First come named moves, each a turn or a mirror, each shown by rows before and after it. For each pair of rows after them, which moves, in which order, take the first row to the second? The first pair is done for you.
Q_279 (before |-> after):
[ -9  -4 -30   6   0  -4 -27 -10 -26   1 -26 -13  -5  29] |-> [ -3  13 -28   1  -4 -13 -37   3  -8 -10 -14 -15  11  34]
[  9  16 -14   1 -15 -10  -7  41  -7  10 -26  -7  -2  40] |-> [  6   3 -14   5 -12  -3   1  33 -21  19 -35  -4 -17  36]
[ 19  26  20  15  20  -8  -2  -3  12 -10 -14   6  17 -49] |-> [ 13  12  19  18  23  -1   7 -10  -1  -2 -25   6   4 -53]
Q_452 (before |-> after):
[ 13 -23 -17  -5 -21 -11  16   9 -18  23 -21   0  -2   1] |-> [ 16 -17 -29 -11 -18  -1   1   2 -26  23  -5  -1   1  12]
[ -7   5 -22  -9   6  18 -13   3 -11  17  11  -4  -4  18] |-> [ -1  12 -11  -6  12  18 -16 -18  -9  10  27   1   3   4]
[-14  -9 -34 -15  -1   6 -17  20 -10  19 -13 -12   6  28] |-> [ -4   5 -32 -15  11  14 -30 -11 -10   9  18  -9  16  20]
Q_219 (before |-> after):
[ 11  15  20  -8 -24 -13   1  26  49 -16   1  -1  27   5] |-> [ 13  18  28  -4 -17 -12   2   4  47 -20  14   6  29 -12]
[-18  12 -38 -16 -15  19 -11  40 -23  30 -26  -2 -11  35] |-> [-23   6  -4  -7 -26   0  22  57   2  24 -51   6  -7   3]
[-12   0  47   8  -9 -30  50 -14  13  -1 -22  16  -2  -4] |-> [ -5   8  40   8   6 -14  34 -56  -2  -5  10  21   0  -8]

(2 to 3 moves a pair)
[ -7 -22 -20 -23  -3   3  11  28 -22  20 -35  -3 -24  14] |-> [ 12  17  26 -21  -4 -26  10  20  33 -20  -1  13  19 -24]	Q_219 then Q_219 then Q_279
[ 12   2  36  -9 -14 -29  12  -7  17 -15   0   7  21  -6] |-> [ -3 -28  19  -6 -15 -17  26  -2 -16   8 -33   2 -11   6]	Q_279 then Q_452
[  5 -13  15 -17 -17 -20  36   6  28  14 -23 -17 -65 -17] |-> [ 21  18  32 -19 -14 -29  21  -9  55 -10  18 -10 -34 -28]	Q_279 then Q_219
[ -9 -24  47   6  12   5  28 -36 -18  27 -24  31 -16 -49] |-> [-14 -23  52   0  -5 -12  37  14   3  26 -48  24 -11 -39]	Q_279 then Q_452 then Q_279
[  9 -19  12  22   4   8  16 -43 -10  17   5  11 -31 -36] |-> [ 30  26   5   5  -2  -8 -20 -14  29 -13  45   8  16 -10]	Q_219 then Q_452 then Q_279
[ 18  19  17   0   7  -4 -14 -18  20 -22  26   6  23 -10] |-> [ -2 -25  16  12   8   8  19 -26 -16   6 -20   8 -19 -24]	Q_279 then Q_452
[  0  14 -34 -14   7  -2 -24  56  18  -4 -18  16   7  26] |-> [ -2  -5 -35  -2  32  31 -21 -27 -32   9   1  25 -18   1]	Q_452 then Q_279 then Q_452
[-15 -32  31  -3   4 -18  22 -31 -11   6  24   8   2 -35] |-> [-26 -47  19  -4  -2 -14  29 -10 -26  20  -2   1 -15 -21]	Q_452 then Q_219 then Q_452
[ -5  -9  20 -23 -20 -24  23  39  44  -5  12  24  29 -25] |-> [-16 -36  23 -13 -16 -14  47  20  17   9 -11  27   3 -41]	Q_219 then Q_452 then Q_279
[-26 -25 -21  18 -19   6  18   4 -25  25 -38 -20 -27  -6] |-> [-19 -23   2  27 -11   6  26 -28 -21  16 -26  -9 -24 -36]	Q_219 then Q_219
[ -4  13 -28  21 -10  32  -3 -11 -31  20 -27 -14 -22  -3] |-> [  6  26 -13  24  -1  32  -8 -43 -26   9  -3  -5 -13 -21]	Q_452 then Q_452
[ -6  16  -9 -12  -4  18 -22 -15   6 -11  25   9   2  11] |-> [ -3  18  15  -6  -9   4  -7 -15  23 -22  19  18   7 -11]	Q_219 then Q_452 then Q_452
[-11 -26 -23   8   9  26   9 -21 -34  28 -17   5 -29  22] |-> [  5  23   0  -4 -13 -16  -4  41  43 -10  -1   6  25  25]	Q_219 then Q_219 then Q_279
[-12 -27  18  18   7  -7  43  -8  -2   2 -48  18 -28 -38] |-> [-13 -21 -46  -5   6  20  -7  11 -36  23 -32  -3 -35  33]	Q_452 then Q_452
[ 25  11  30   9  16  -5 -17 -34   6  -4  46  15  25   8] |-> [  0 -25  21  13 -11 -17  22  44   7  22 -33   1  -4  26]	Q_452 then Q_452 then Q_452
[  1  35  -9   2 -13   4 -12  11  40 -16  12   2  32   6] |-> [  2  36  -6   4  -8   7 -13  -6  36 -18  20   6  32  -2]	Q_452 then Q_219 then Q_219
[ 16 -32  26  -3 -17 -30  18 -46   2  34  -5  -9 -23 -50] |-> [ 22  -7  28 -14 -36 -54  11  11  45  20  -7 -16   6 -33]	Q_279 then Q_452
[-12 -15   9   5   3  -1   9 -12  -1  -9 -22  18   1 -11] |-> [-16 -15 -12  -4   1   7  -5  -2 -12  -1 -24   8  -5  13]	Q_452 then Q_452
[  2  -2   7  -6  25   5 -10 -17 -18  17   3   0 -22 -13] |-> [  5  11  27  -8  12 -18   0  16  16   3  -5   0  -5 -21]	Q_279 then Q_452 then Q_452
[ 15  18 -19  -6  24  19 -28 -12 -11 -20  39  -7   7  11] |-> [  0  -8 -36  -5  17  24 -15  13 -29   3   3 -15 -18  28]	Q_279 then Q_219
[ 21  -8  16   6   1 -24   2  -6  15  -7  10  15  21 -20] |-> [  8 -33   6   9  -3 -16  17   3  -6  13 -21   9  -4 -14]	Q_279 then Q_452
[-17 -22  11  40  -5 -15  25 -36 -33  14  -6  21 -32 -36] |-> [ -9  14   8  21 -34 -50   9  56  29  -7 -10   9   9  -2]	Q_279 then Q_452 then Q_452
[ 35  11  10   8  19  -2   5 -36  22 -15  13  -8  30 -18] |-> [ 31   4  10  12  21   3   9 -46  15 -10   9  -6  23 -23]	Q_452 then Q_219
[ 36   2  23 -17  -2 -11  36  24  17  34 -31  12  -2 -45] |-> [ 37   8  -6 -30 -12  -9  14  56  18  38 -29  -1   3 -10]	Q_452 then Q_279
[  2 -18  28   5   4   2  22   4  -7 -35  -6   2   4 -33] |-> [  8  -9  -5  -5  17  23 -14 -19 -33 -27  24  -6   3  -2]	Q_219 then Q_219
[ 11  29  -9  -7  -3 -11 -30  21  20 -12  29  -4  47  10] |-> [-11 -28 -22  13  13  21   2 -29 -51  26  -8  -3 -15  -7]	Q_279 then Q_452
[ -2 -21   2 -18   8   9  -9 -25 -14  30  10   2 -19  -4] |-> [  9   6  22 -21   0 -11 -13 -11  25   6  28   9  12 -15]	Q_279 then Q_452
[-30 -24 -29 -10  20  24 -19 -54 -23   0  33  -4   0   3] |-> [-34 -33 -12   0  22  20  -1 -64 -19  -2  24   4  -4 -21]	Q_452 then Q_452 then Q_219
[-28 -39  12  15  -6  -2  25 -32 -26  34  -5   4 -20 -21] |-> [ -3  19  -7 -10 -15 -18 -33   9  21   3  51  -4  38  26]	Q_219 then Q_219 then Q_279
[-21 -28 -28   6   6  28   8  -3 -47   9 -26   4 -18  -6] |-> [  7  28  -1  -1   4   5 -24  -3  13 -36  35  12  43 -16]	Q_452 then Q_279 then Q_452
[ 13   5   4  -2   1 -28   4  26  33  13 -16   1  22   1] |-> [ 14   4  11   2   2 -27   9  20  35  11 -15   5  22  -8]	Q_452 then Q_219
[ -2  -4  17   5  19  13   5 -40 -24   1  11  -4 -17 -20] |-> [ -6 -17  16   5  15  10  17 -23 -28   9 -10  -8 -27 -18]	Q_452 then Q_452 then Q_219
[ 38  21  17  23 -36 -44 -14  24  27   5   2 -12  20 -43] |-> [ 19 -20   3  31 -35 -29   8  24 -11  33 -41 -19 -22 -41]	Q_452 then Q_279
[ -3 -12  -6   0   7   7  23  -5 -20  -5 -17 -10 -10  16] |-> [  7  12 -10  -6   6  -1  -1   2  -2 -23   8 -13  14  28]	Q_452 then Q_279
[  6   2  11   3  -8 -25  -1  19  42 -41 -30  -1 -15 -42] |-> [ 18  12 -10  -3  14   0 -36 -41  13 -43  19   2 -11 -34]	Q_219 then Q_219
[  2 -19   0  14  18  30   4 -38 -11   0  23   2 -25 -20] |-> [ -4 -23 -31   2   5  32  -8  13 -14  16   1 -15 -31  24]	Q_219 then Q_219
[ -9 -27   4  26  -7  -2  27  11 -14  16 -26   5 -18 -16] |-> [-10 -30  -6  23  -4   8  21   3 -22  20 -25   5 -24  -8]	Q_219 then Q_452
[ 11   1  18  -2  -2  18  -1 -40 -12   4  13  13  -5  -5] |-> [ 16  16  31  -5 -12  -1   1 -17  17  -8  13  14  14  -8]	Q_452 then Q_279
[ -9  18 -16  -1  -1  -3  -8  27  -5  -4  16  -3  17  35] |-> [-17 -10  -9  12  12  13  11 -18 -38  12   7   3 -12  12]	Q_452 then Q_279
[ -9  21   7  -5 -27 -14  10  41  22   7 -18  15   1  16] |-> [-11  16   9  -3 -26 -13  16  38  20  10 -23  18  -5   8]	Q_219 then Q_452
[  7  21  24   9 -19   5  -3  10  11 -27  11 -17  16   0] |-> [-10  -9   8  13 -17  20  11   9 -24  -3 -23 -24 -19   8]	Q_452 then Q_279 then Q_452
[  0 -10 -18  -3   3 -21  18 -33  14 -13   3   7   8   8] |-> [ -1  -7 -18  -4  -3 -29  22 -13  24 -13  -8   6  11  14]	Q_452 then Q_452 then Q_279
[ -9  46 -23 -20 -19 -25 -19  24 -22 -22  18 -13   9  33] |-> [-16  18 -26  -8  -2   0  -5 -30 -69  -4  13  -6 -24  14]	Q_279 then Q_452
[-5  6 12 -3  7 -3  7 34 14  8 10  1 24  4] |-> [  0  10  21   0  16  -2   6   7   9   0  24   8  25 -10]	Q_219 then Q_219
[ -4  -3  36  12   5 -18  44 -18  12  -4 -16  11 -14 -52] |-> [-16 -13 -27  -4  -6   0  20  37 -18  25 -40 -19 -36  23]	Q_452 then Q_452
[ -1  -2  -6  -4  -6   3  -7  26   0   5 -18  -9  18   0] |-> [  3   0  17   4   2   0   5  -2   6  -4  -9   1  21 -29]	Q_219 then Q_219
[-33   9  17  -6  -6  18  16  19  -3  17 -50  19  -6 -20] |-> [-23  35   2 -21 -12  15  -9  44  16   7 -31  10  18   8]	Q_279 then Q_452
[ 17  10  -2  -1   0  -7 -17   4  20  -2  13 -17  32  23] |-> [  3 -24  -6  10   9  11   2 -30 -23  19 -10 -16  -3  11]	Q_279 then Q_452
[-19 -13  -9 -10   5  -1  21  14  -9   0  -6  -2 -18  -2] |-> [-10   8 -18 -17   3  -4  -2  18   3  -8  13  -5  -2  15]	Q_452 then Q_279
[  3  12 -15   5   4 -41  -7  48  53   7 -22 -10   6  14] |-> [  4  11 -47  -2  13 -21 -32  32  24  18  -8 -20  -2  41]	Q_279 then Q_452 then Q_279
[  3  15 -15  -2  10  -1 -18  -9  18 -14   8  16  -3 -10] |-> [ -3   8  -2   3   2  -8   1   5  23 -10 -15  14 -11 -19]	Q_452 then Q_452
[ 26   0 -10 -31   3  40 -24 -13 -16   1  11  -2 -15  10] |-> [ 18 -10  25 -20 -14  12  18  27  16  -3 -30   3 -17 -17]	Q_219 then Q_219 then Q_219
[  3  -2  12   9  18  16  35 -22 -12   1 -24   2  -3 -11] |-> [  2  -2  -8   4  21  27  20 -28 -24   4 -15  -1  -4   5]	Q_219 then Q_452 then Q_219
[ 13  17  26 -11   3  -6 -16   4  27 -23  34 -12  29  -6] |-> [ -2  -2  13 -11 -11 -10  -1  54  22  -5 -11 -20   8  12]	Q_452 then Q_452 then Q_452
[  8  30  -1  -3   2 -34  -9  23  34  -9   6   8  17  12] |-> [ 10  27  16   3   9 -37   2   2  34 -15   9  16  17 -10]	Q_219 then Q_452 then Q_219
[ -2  17  28  12 -26 -25   5  41  14 -11 -12  -8  34  -8] |-> [  8  25  29  15  -7 -10 -10 -23   0 -20  29   2  38 -22]	Q_219 then Q_219
[ -2  -4   0   2  -8  -5  15  12  -7   6 -23  -7  -7 -12] |-> [  6   8 -19  -9  -2   4 -14   4 -14   3   3 -13   1  12]	Q_452 then Q_452 then Q_279
[ 19 -24   3  24  -1  -3 -13 -41 -47   0  22   9   4 -21] |-> [ 28   4 -17   9 -11 -13 -43  -2 -25  -9  40  -2  29  18]	Q_279 then Q_219
[ 18  18 -22 -22 -16  15 -37 -19  17 -24  21  -2  21  15] |-> [ 18  13  11  -8 -13   7 -12 -42  24 -32  16  13  20 -26]	Q_452 then Q_452 then Q_219
[-11  12   8  -9   7   5 -25 -29 -23   7  -8  16 -18  -3] |-> [ -5  24  30  -7  -2 -18 -14 -10   9  -8 -11  20  -1 -17]	Q_452 then Q_279 then Q_452
[ -2   3   9  -7 -15 -36  34  63  36  -1 -17 -10  11 -17] |-> [-13 -34  -1   4  -5 -15  52  32  -8  25 -39 -10 -28 -24]	Q_279 then Q_219 then Q_452
[  8  21 -36 -14  24  34 -39 -20 -44  28  24 -18   2  37] |-> [ -6   3  44  11  -4 -20  45  39  18  15 -52   0   3 -36]	Q_219 then Q_219 then Q_219
[-17 -17 -15  -5   9   9  14  32 -12  18 -43 -20 -32  24] |-> [-15  -9 -19 -10   7   7   9  44  -3  15 -39 -22 -24  32]	Q_452 then Q_219
[ -8 -14   6   5  -7  -8  14  -3   0  13 -32  -2 -16 -12] |-> [  7  17 -15 -12  -8  -8 -23  10  16   2   2  -8  13  16]	Q_452 then Q_279 then Q_452
[-18 -14  32  40   9   5   2 -37 -32 -23  -6  24 -16 -16] |-> [-25 -27  19  38   0   5   8  -6 -39  -9 -33  17 -29   0]	Q_452 then Q_452 then Q_219
[-10 -11  14  18   2  -1  33 -18  -6   3 -18   4 -15 -36] |-> [ -3  -3  -4  14  14  16   7 -46 -24   3  11   0 -14 -23]	Q_219 then Q_219 then Q_452
[-19  12  13  16  -5 -22  13   2   9 -24  -8  23   9 -30] |-> [-28  -3 -25   5  -8  -4   2  27 -18  -2 -27   5 -10  13]	Q_279 then Q_452 then Q_452
[ -4  -5 -23   2  13  24 -10 -35 -32  15  10 -10 -20  10] |-> [-10 -14 -30   0   2  19  -3   1 -30  23 -15 -16 -26  22]	Q_279 then Q_219 then Q_279
[-21  -9  18  -2  18   0   5 -16   1   9  -8  12 -13 -22] |-> [-15   9  22  -8   7 -15   1  15  27  -1  -9  10   4 -15]	Q_279 then Q_452
[-21  43 -55 -21 -33  -5 -40  30  37  -6  13 -15  26  62] |-> [ -9  64 -17 -15 -27 -18 -33   1  63 -29  38   2  48  23]	Q_452 then Q_219 then Q_452
[  0  -2  16  -3   9  -1  -1 -33 -15  -6  29  36  -6 -15] |-> [ -3  -7  12  -4  10   4   1 -34 -23   1  24  35 -11 -11]	Q_452 then Q_219
[ 13  31   6 -16  -2 -35 -12  48  77 -29  10  21  26 -15] |-> [  3  14  14  -7 -10 -38  11  63  73 -18 -21  23  12 -22]	Q_452 then Q_219 then Q_452
[ 13  39  -1 -15   2 -14 -27 -11   9 -18  17   2  24  14] |-> [  9  36  -6 -18  -9 -20 -17  22  15 -13  -6  -4  20  24]	Q_219 then Q_219
[ -2   7  22   4  -5 -12  12  16  20  -3  -2  -5  15  -5] |-> [  2  13  -6  -3  -2   0 -11  15   6   3  13 -12  15  24]	Q_452 then Q_452 then Q_452
[  8  10  -5  -5 -28  -6   5  33  10   3  -1  -2   8  24] |-> [  9  10 -20  -8 -21   7  -8  14  -8   6  12  -4   3  34]	Q_279 then Q_452 then Q_279
[-21 -27  -5  21  15  -1   4   5 -25  28 -16   1 -20 -12] |-> [  0  20  -3   8  14 -16 -30  14  14  -4  34   4  28  -2]	Q_452 then Q_279 then Q_452
[-16  -2 -45  19   5  21 -37 -41 -44   2  12 -16 -19  35] |-> [ -6  20  36  36  -1 -23   5 -47  26 -39  17   9  19 -40]	Q_279 then Q_452 then Q_452
[  2 -14   7  17 -17   2  15 -30 -11   2   4  16  -5 -20] |-> [ -5 -22  -1  15 -23   4  20 -10 -15  11 -12  10 -14  -9]	Q_452 then Q_452 then Q_219
[  6  -4  15  13 -13  -1  33 -36 -12 -10   0   5  -1 -32] |-> [ -3 -18   4  11 -21  -1  40  -5 -20   6 -29  -3 -15 -19]	Q_452 then Q_452 then Q_219
[-12 -38 -25   8  16  11 -17  11  -8  13 -12   2 -29 -18] |-> [ -5 -26 -31   5  22  16 -34  -7 -10   9  11   0 -19 -12]	Q_219 then Q_452 then Q_452
[ -6 -18  17   6  -5 -15  29  -1  -3   3 -23   8 -12 -21] |-> [  0 -15  11   7   8  -1  17 -33 -19   3   2  10 -14 -20]	Q_219 then Q_219 then Q_452
[-10 -11  12   3 -19   4  38  23  15  17 -52  -4 -25 -14] |-> [  2  10 -41 -16  -6  32 -22   3 -14  21   0 -17 -17  42]	Q_452 then Q_452
[  6 -23 -18  12   1  22   8 -23 -43  21 -11  -1 -37  -1] |-> [  2 -27 -14  14  -8  11  17   5 -30  24 -33  -4 -39  -2]	Q_219 then Q_219
[  3  11 -30 -20  -3   9 -36  10  -4   4  12  -8   7  31] |-> [ -2   0   7  -9 -18 -19   7  41  28  -3 -26   0   7  -3]	Q_219 then Q_219
[-34 -41 -15  -1 -15  40  11  58  -8  10   2 -25 -71  19] |-> [ -3  14  -7 -12   6  41 -39  -3  15 -29  96 -12 -22  11]	Q_452 then Q_279 then Q_452
[ 26  22  -2  -2  12   5 -33 -37   3 -11  46   2  18  -6] |-> [  3 -23  31  17  -3  -8  33  -7   2   8 -31   8 -16 -45]	Q_452 then Q_279 then Q_452
[-12  12  -7 -23 -27  -8  21  68  21  10 -47  -2  -2  16] |-> [-15  -4 -43 -27 -13  24   6  32 -26  31 -37 -11 -29  38]	Q_452 then Q_279
[-17   5  19  15  13   7   4 -25 -17  -6  13  33   6 -37] |-> [-32 -16   4  12  -2   2  19  22 -23  15 -29  21 -13 -15]	Q_452 then Q_452
[ 13   3   9   1  -4 -10   5 -10  11 -24  15 -21  18  -7] |-> [ 14   5  -7  -6  -2  -3  -6  -5   3 -20  20 -28  15  13]	Q_219 then Q_219
[-12 -27   3   2 -10   5  12  20 -11  30 -29 -18 -25  15] |-> [ 11  18  -4  -9   4   6 -31 -10   6   3  38 -13  14  27]	Q_452 then Q_279 then Q_452
[  0   7  11  -6 -14  -9   9  43  19  -9 -21  15  -9  15] |-> [ 13  27   0 -11   2   4 -23   1  11 -22  29  18   7  20]	Q_452 then Q_452 then Q_452
[  6  -4 -14  -4  23  14  25 -67 -43  20  21  12 -16  -2] |-> [  4  -6 -26  -7  21  18  19 -58 -50  27  18   9 -18  15]	Q_452 then Q_219
[ 23  39  37   4   9 -16  12   3  10 -35 -16   0  14 -16] |-> [ 15  34  -9 -10   3  -1 -11  38 -13 -13 -26 -19   1  37]	Q_452 then Q_452 then Q_452
[-12 -12 -16  17  -2  -6  -1  29   5  22 -22 -20  -4 -19] |-> [ -5   4 -28   9   1  -6 -23  31  12  15  -2 -25   8  -1]	Q_279 then Q_452
[ 31   8   6 -18 -23   7  -7   7  27 -11  29 -29  10  38] |-> [ 15 -33  30   2 -15  15  38 -30  -2   6  -6 -15 -29  -7]	Q_452 then Q_452 then Q_279
[ -4  17 -31 -10  17   8 -17  11  -4  -9  34 -28   2  45] |-> [ -4   8 -19   1  30  20  -7 -38 -26  -6  39 -17 -12  16]	Q_279 then Q_452
[-12  -4  13  23  17  25   9 -20  13 -15   5  16   9 -22] |-> [-21 -12   2  18   5  18  18  29  19  -2 -28   7   1  -3]	Q_279 then Q_452 then Q_452
[-20 -13  14  -1   3   7   8 -28 -26  10   4 -10  -8 -35] |-> [-25 -15 -15 -10  -8   7  -3  12 -29  21 -13 -25 -15   1]	Q_219 then Q_219 then Q_219
[  7   8 -13  -4  15  15   1  -7 -27  16   4   4  16  -4] |-> [  8   5   3   3  14   6  16 -11 -20  10  -2   9  17 -25]	Q_452 then Q_452
